In the rows, zero is written as 128.
These are runs of 7 systems, one row a step. Runs of the same system follow the same rule from any start.
path 1, M, 11 rows:
[[ 75 138 101 178 157 110 112 103 145 133 159 106 123  70 157 170 132 115]
 [125  89 103 110 147 132 110  82 137  79 111 191 105 141 121 137 100 141]
 [131 167 143  93  75 106 124 152 130 151 145 156 108 150 129 162  81 118]
 [114 107 126 138  61 119 118 139 126 126 106 122 141 113 109 124 188 103]
 [119 132 158  91 149 143 128  96 132 132 167 116 109 146 127 123 175 157]
 [131 119 100 147 142 182 117 137 158 158 152 126 114 113 172 161 115 112]
 [160  92 121 141 128 124 123 140 148 117 125 174 129 164 109  92 116 122]
 [135 156 171 119 124 107 133 175 130 116 139 100 117 141 117 142 121 130]
 [130 128 108 163 115 146 143 121 119 102  99  97 132 123 131 139 166 145]
 [124 145 131 122 145 154 138  96 104 127 157 136 131 138 113 101 111 148]
 [126 124 126 141 127 141  92 138 123 160 114 122 119 101 144 127  93 116]]
path 2, G (11 x 18):
[[126 127 158 113  88 115  79 118 112 117 111 242  45 152  81 172  54 158]
 [152 187 173 120  36 116  65 178 135 190 161  88  81 129 127 143 185 148]
 [102  74 154  66 143 220 111  99 143 174 179 136 119 107 150 116 185 105]
 [174  82 141 173 192 125 138 134 155 189 137 163 128 166 190  80  99 141]
 [194 129 108 134 152 143 110 199 175  34 159 102 135 135 124 114 108  93]
 [133 106 180  70 125 109 179 128 121  51  93 132 130 187  97 148 133 168]
 [110 165 159 174  94 136 196 150 100 156 140  82 158 140 104 135 143 152]
 [103 127 110 166 138 191 115  80  77 111 129 143 127  85  90  91 144 123]
 [142 163 118 117 144  83  93 100  82 164 101 144 121 135 128  61 100 131]
 [136 134  77  83  90 131 107 165 146 146 108 108 148 120 130 118 132  58]
 [ 96  59 138 114 127  89 146 117 158 125 105 159 135 142 144 142 170 108]]
path 3, R (11 x 18):
[[154 164  57  96  72 106 110 129  88 107  39 117 144 137 101  97 128  94]
 [ 97 128 170  29  81  97 105 134 104 138 104 137 141 117 115 127  78 103]
 [ 76 112 174  90  95  90 155 111 120 198 136 115 146 126 166 138 185 120]
 [113 137 143 123 213  99 140  97 119 122 159 105 125 116 196 107 172 112]
 [108 113  95 184 210 131 166 110 137 130 113 117 154 115 165 136  72 140]
 [129 120  71 180 117 103 152 140 166  73 131 164 139 143 119 166 102 106]
 [107 114 129 118 107 158 114 116 133  68 123 169  88 128  66 172 126 131]
 [127 154 109 109  71 159 118  85 100 164 122 159  96 153  96 129 154 156]
 [158 154 126  91 106 150  64 126 115 175 150 138  98 119 167 107 124 108]
 [140  84 155 118 135 127 104 143 164 179 121  96 135 127 182 124 117 152]
 [143 124 145 132 148  98 155 148 174  97 171  80 160 148 162 127 143 149]]
path 4, D:
[[112 120 111 134  78  67 100 115 138 113 149 207 118 142  65 100 159  84]
 [100 129 184  84 151 120 147 146 135 165 112 118 102 148 144 191  70 158]
 [119 116  76 164 110 139 129 102 153 143 118 118 110 139 141 152 225 136]
 [152 128 147 118 164 115 121 142 153 137 176 172 117 180  84  85  77 142]
 [124  99 120 176 146 156 108 131 140 135  87 100 110  90 181 176 109 152]
 [156 145 109 110 108 122 106 135 139  59 156 153 106 151  95 118 166 107]
 [132 117 156 106 130 171 158 142 123 135 115 107 147 146 121 136  63 159]
 [141 132 117 164  76 147 107 123 118 145 135 125 126 106 162 119 190 116]
 [127 120 156  78 161 117 110 143 136 124 155 131 130 141  94  84 107 107]
 [124 124 104 145 125 121 129 126 117 148  61  86 136 119 159 145 125 144]
 [142 153 120 131 128  99 143 142 140  91 177 134 135 151 125 113 160  99]]
path 5, V:
[[113 137 191 130 151  65 139 162 109 179 189 147 190 116 106  35  47  68]
 [140 124 159 184 149 122  93 179  83  69  42  48 108  74 135 122 182 109]
 [127 155 155  45 141 130 168  68 106  49 183 126 132 167 146 126 185 161]
 [ 87 152  76 155 126 110 207 123 112 168 106 100 213 122 130 125  67 105]
 [110 125 127 201 140  72  69 105  99 145 111 168  88 104  99  78 187 111]
 [ 95 118 158  35 152 152  92  95 118 117 117  83 116  88 166 157 117 142]
 [135 149  35 148  97 123 173 117 159 106  99 121 135 172 128 179 151 142]
 [ 93 107 155 141 140  92 120 110 144 195 187 198 122 133 127 104 112 107]
 [122  87 129 155 138 164  84 149 132 131  59  84 117  82 127 145 108 138]
 [161 160 114 104 126 144 116 104 146  87 170 149  79 176 123 148 163 168]
 [113 128 126 106 108 136 163 147 134 162 146 142 165 130 144 141  50 100]]
path 6, X, 11 rows:
[[ 89 118 178 126 122 103 125  85 107 121 138 151 103 122 123 136 173 159]
 [105 116 114 121 172 168 132  99 146 135 130 127  99 126 160 187 109 152]
 [133 100  94 174 112 125 112 108 153 118 139 181 123 130 132 130 103 132]
 [136 122 154  87 102 132  99 145 148 136 148 164  93 151 106 141 124 120]
 [143 109 123 130 122 152 139 148 146 121 122 121 118 135 176 159 171 107]
 [123  98 124 112 134 134 155 110 139 106 151 140 163 139 130  99 128 121]
 [137 128 120 131 154 163 126 153 132 148 137 131 118 137 107 115 103 105]
 [157 137 128 156 129 109 114 149 137 106 140 118 124 140 129 108 147 130]
 [124 134 137  91 124 116 142 137 135 102 120 101 137 146 111 134 124 137]
 [132 139 115 144 118 147 155 130 102 131 104 122 142 132 138 126 121 119]
 [126 135 143 128 123 129 105 115 108 123 142 124 133 115 121  91 124 134]]
path 7, V (11 x 18):
[[152 161  96  87 134 163 155 127 124  74 154 140 130 166 102 129 117 112]
 [136 146 133 149 117  68 143 154 130 140 141 132 161 140 137 109  79 118]
 [112 122 178 156 118 123 114 151 102 128 113 116 113  98 126 129 173 113]
 [131 114 135  85 142 154 152  99 111  96 107 117 137 148 131 114 144 153]
 [130 161  80 140 125 125 148 120 131 150 147 110 153 140 131 112 119 124]
 [106 125 128 145 140  97 104 134 119 134 129 155 114 110 113 112 131  81]
 [121 109 151 112 137 114 109 123 137 104 106  99 121 119 148 146 134 153]
 [120 141 109 129 119 152 159 110 136 123 143 123 126 147 135 158 149 142]
 [114 116 115 141 130 121 135 113 122 153 129 164 139 135 110 106  96 121]
 [131 135 132 144 129 122  82 137 127 142 113 109 108 109 127 123 123 135]
 [134 135 131  95 119 146 126 129 131 105 132 134 103 140 139 154 146 122]]
path 8, P:
[[107 136  95 129 128 172  77 120 109 105  90 114  93  88  73 139 138 115]
 [137 141 162  63  72 125 138 109  96 128 113 137 133 151 152 130 101 161]
 [116 134  91 123 119 154 132 141 165 176 174  96 169 113 126 116 115 100]
 [133  89 149 138 121 114  84 117 145 170 128 173  92 144 113 100 168 138]
 [139 148 157 145 148  99 118 166 151 112 157 109 109 121 184 169 104 127]
 [129 106  74 130 171 154 134 107 159  87 106 109 115 141 125 151 158 143]
 [127 128 148 112 113 112 174 126 102  97 125 185 131 171 116 138 109 116]
 [112 147 128 154 117 174 135 150 110 127 133  93 135 101  90 132 121 120]
 [151 130 145  97 110 147 107 108  92 137 114 130 122 141 129  79 150 143]
 [130 130 126 116 133 107 126 158 141 163 135 108 157 125 149 112  83 103]
 [127 103  91 158 116 111 103 122 163 150 109 122 118 136 116 123 169 139]]
path 9, D (11 x 18):
[[138  87 175  83  93 136 137 138 122  78 142 118 212 112 114  70  42 131]
 [109 177 147 148  58 130 106 161  67 159  84  71 126  69 145 142 161  89]
 [118 130 155  42 160 104 167 114 108 123 151 124 153 162 129  77 188  84]
 [ 91 134 104 161 144  84 142 105 121 189  90  78 180 113 115  98  85 170]
 [125 161 116 177 158  79 136 140 117 127 151 162 107 123 170 134 153  62]
 [ 76  98 146 106 176  99 148  92 134  66 119 132 140 128  97 149  91 162]
 [123 186  79 161  81 148 137 107  99 142 112 142  97 134 120 172 124 141]
 [120  95 147  98 122 163 151 118 151 135 191 189 130 147 141 131 130  99]
 [101 102 142 130  91 118  76 116 134 174  91 122 114 109 100 135 116 164]
 [155 152 116  97 136 120 113 156 150 151 137 133  86 162 157 149 166  92]
 [126  73 129 135 162 119 154 131 170 114 117 101 161 155 113 114 124 164]]
path 10, G, 11 rows:
[[161 133 141  91 134 200  86 146 111  84 121  97 108  92 176 149  86 121]
 [157 117 106  97  96 106 155 108 165 140 144 162 138 213 104 107 133 172]
 [113 141 174 151 133 141 146 193 113 143 153 130 118 111 118 144 133  61]
 [144  78 141 146 115 153 101  98 122  94  91 112 131 119 131 104 155 187]
 [127 182 122 112 180  98 156 126 122 149 170 103 138 158 120  95 126 123]
 [133 105 113 123 106 183 141 146 108 111  87 144 141 115 136 139  88  93]
 [131 122 127 150 102  62 121 114 137 118 125 151 129 158  97 100 160 152]
 [ 96 150 154 109 159 136 124 151 111 131 127  77 123  89 131 143 132  94]
 [133  97  91 134 114 152 143  83 131 129  99 138 141 146 155 127 134 164]
 [118 158 121 149 150  90 133 142 138 137 172 144 130 134 113 116 104  98]
 [132 111 129 120 115 154  98 138 121  99  79 123 106 111 130 157 119 129]]
path 11, X, 11 rows:
[[100 149 152 135 154 120 109 145 138 142 127 115  95 127  71 163  69 169]
 [149 158 100 177  88 109 126 118 118 109 100 137  92 142 146 167 155 162]
 [103 118 167  70  89 124 123  96 111  79 133 144 133 113 136 149 111 144]
 [123  96 101 130 125 192 119 113 119 183  87 142 114 114 163 145 125 115]
 [128 119 117 133 139  98  90 105 144 139 174 165 123 113 152  89 135  99]
 [102  94 144 113 152 115 118 162 180 160 127 115 114 137 100 148 131 113]
 [138 141 107 163 129 116 185 135 137 125 146 144 130 172 141 141 162 119]
 [119 124 167 119 128 154 145 136 121  66 164 126 137 123  93 131 112 139]
 [165 127 105 143 138 177 125 128 118 118  87 125 106 152 126 129 120 156]
 [157 145 118 107 103 108  96 124 128  90 145 129 137 119 156 110 101 127]
 [115 103 129  96  98 128 113 147 129 161  81 111 139 121 114 125 128 108]]
path 12, R, 11 rows:
[[127  74 165  98 134 143 130 137 148 115 136 122 157 122 153 119  85 133]
 [105 132 138 150 125  86 162 134 161 146 160 114 139 154 109 136 153 147]
 [139 144 139 145 168 164 144 137 103  86 145 127 108 124 138 131 155 105]
 [125 116  96 168 140 133 120 107 113 142  90 141 134 126  91  96  99 146]
 [140 162 102 114  89 113 107 154 135 115 116 128 111 135 127 159 111 106]
 [117  87 160  87  96 153 117 122 127 120 119 139 130 125 123 127 136 131]
 [115 153 140 113 124  99 129 108 129 165 151 115 123 150 124 114 152 150]
 [137 136 137 133 160 158 134 138 116 136 144 113 125 114 179 126 129 102]
 [124  92 114 167 156 103 132 125 149 132 110 127 147 130 127 112 110 139]
 [128 149 115 133 125 117 142 146 144  79 134 113 124 137 119 165 119 130]
 [120 107 129 124 114 163 147 115 113 109 123 157 133 136  98 119 132 123]]
path 13, P (11 x 18):
[[125 173 176 146 131  45 103 121 129  92 180 138  90 138 109 127 148 166]
 [ 90 124 121 137 210 169 156 110 118 128 106  88 117  94 193 180 136 115]
 [161 109  76 141 106 146 129  88 119  62 120 189 141 151 112 100  86 142]
 [ 91 184 136  92 105 114 134 158 103 155 121 128 109 127  71 156 102  85]
 [128  90 152 129  72 183 115 113 120 147 114  91 146 104 147 120 159 167]
 [152 159 131  94 146  96 111 124 144 147 198 137 137 153 142  77 113 122]
 [108  82 113 163 170 129 110 150 164 184  95 128 106 115 139 152 128 101]
 [163 127 130 152  92  94 113 129 147  62 133 146 106 148 144 145 146 163]
 [ 91 152 132  94 182 125 171 132 132  99 142  99 127 134 122 167 133 110]
 [131  93 118 162 119 185 162 101 102 126 105 164 142 142 118 112 122 147]
 [145 183 140 113 105 125 106 154  94 122 155 138 121 127  98  96 101  95]]
path 14, M (11 x 18):
[[119 161 123 110 183 123 152 157 170 105 176  66 136 137 114 156 120 128]
 [123 102 104 194 155 158 158 119 109 118  78 163 108 134 139 157 132 125]
 [138 154 149 138 110  97 127 116 119 101 182 150 144 142 104  96  69 167]
 [111 144 125 120 103 141  79 148 103 124  75  97 102  85 103 151 119 111]
 [147 131 127  97  97 124 142  84  97 124 115 135 144 153 168  96 165 146]
 [ 93 136 115  99 146 150 131 135 147 180 164  99 149 113 115 121 113  96]
 [127  80 122 161 168 111 114 121 140 151  95 153 107 130 155 123 157 112]
 [141 137 137 109 148  94 149 145 167  80 180 126 140 157 132 136  98 135]
 [112 127 113 157 121 139 142 151 125 120  82 132 104 131  96 177 125 121]
 [136 150 151 151  94 111 136  98  96 105 153 153 128 138 125 105 137 162]
 [108 140 129 104 112 165  90 129 125 130 138  95 124  88 108 137 103 129]]

Which system made each run below?
path 15, 2 rows:
[[105 142 163  78  89 101  21  96 148 113 194 125  92  85  84 124 120 177]
 [115 153 100  98 138 151 178 153 122 140  52 117  95 156 160 238  92 113]]
	V
path 16 (2 x 18):
[[124 116  84 108 149  78 149  80 136 175 137 129 184 159 144  45 165 117]
 [108 105 104 142 183 118 146 174 140 125  93 124 156 100 146 136  84  36]]
	G
path 17 (2 x 18):
[[121  91 132 201 183 108  99 156 154 123  34  50  82 125  87 148 187 187]
 [128 202 124  92 152 137 177  78  89  58 200  80 156 116 212 138 154 140]]
	G
path 18:
[[111 118 111 136 185 112  65 144 154 239  89 131  73 147  49  99 117 128]
 [178 111 161 151  55  87 115 170 138 115 101 129 114 130 237 169 160 125]]
	P
path 19, 2 rows:
[[131 104 129 149 179 171 145 123 124 141 115  73 146 112 167 104 163 133]
 [162 126 106 141 144  92 123 121 121 109 119 167 138 158 126  75 102 117]]
	P
path 20:
[[124 116 143 144 102 154  98 127 179 147 188 107 102 127 104 148 168 178]
 [129 111 112 117 175 189 158 133 124 129 116 168 111 150 121 153  70 103]]
	V
path 21 (2 x 18):
[[105  65  94 125 143 117  77  44 172 104 175 187 124  97 176 129 130 140]
 [ 98 160 109 134 152 104 113 113 158 132 163 194  63 137 123 211  56 128]]
	P
path 22, 2 rows:
[[ 84 141 113 106  64  52 132 179 134 144  47  91 152 126  41 158  99 105]
 [101 128 166 139  47 112 163  88 111 148 150  81 170 122 155 123 227 181]]
	P
path 23, 2 rows:
[[ 58 117 229  95 157  17 166 152 106  53 132 129 153 108 102 146 109  89]
 [106 126  97 177 116 163 154 117 126 142  36  22 141 117 121 182 141 218]]
	G
path 24, 2 rows:
[[120 152  91 109 121 116 108 141 164  61 133  94 109 131  84 172 140 132]
 [102 109 162  92 123 148 192  98 107 136 113 144 131 167 135 152 151 154]]
	P
path 25, 2 rows:
[[118  96 129 118 166 167 124 150 174  93 138  86 123 114 139 178 123 134]
 [145 115 121 148 115 125 180 110 138 104 142 161 146 187 104 112 134 165]]
	R
path 26:
[[117 163 153 126 132  32 126 137 140  94 183 134 151 117 158 129  65 116]
 [ 83 116 181 178  99 108 153 151  92 112  75 105 122  94 127 178 153 128]]
	V
path 27:
[[106  98  98  80 128  85 132 106 136 107 112 109 193 120 116  78 125  96]
 [ 81 134 134  94 183  89 153 118 127 179  99 124 102 149 131 159 146 109]]
	M
path 28, 2 rows:
[[102 153 132 166 135 171 146  94  99 233 201 113 164 105 138  63 153 125]
 [100  89 131 130 185  80  62  97 114 175 108 173 118  82 146  67 107  75]]
	D
path 29, 2 rows:
[[132 118  52 167  47 180 201 101 155 124 123 128 156 173 122 170 177 171]
 [162 164 132  86 147 140  63 131 124  82 206 196  78 141  84  80 119  89]]
	R
path 30:
[[136 171 147 126  65 126 158 115  75 234 139 101 155 146 163  65 225 123]
 [ 45 146 140 103 238 114 125 109 111  94 150  65 141  58 120 121 148  77]]
	X
path 31:
[[137 181 183 110  85 136 150 171  78 154 155 102 154 127 129  95 114 101]
 [ 85 101 151 114 153 132 137 103  97 161 113  91 160  93 158  94 177 108]]
	D
path 32 (2 x 18):
[[107 149 109 179 106  80 189 178 124 100 109  78 177 110 127 144 172  63]
 [ 70 103 154 147 188 122 169  60 106  92 121 128 125 140  75 126 158 193]]
	M
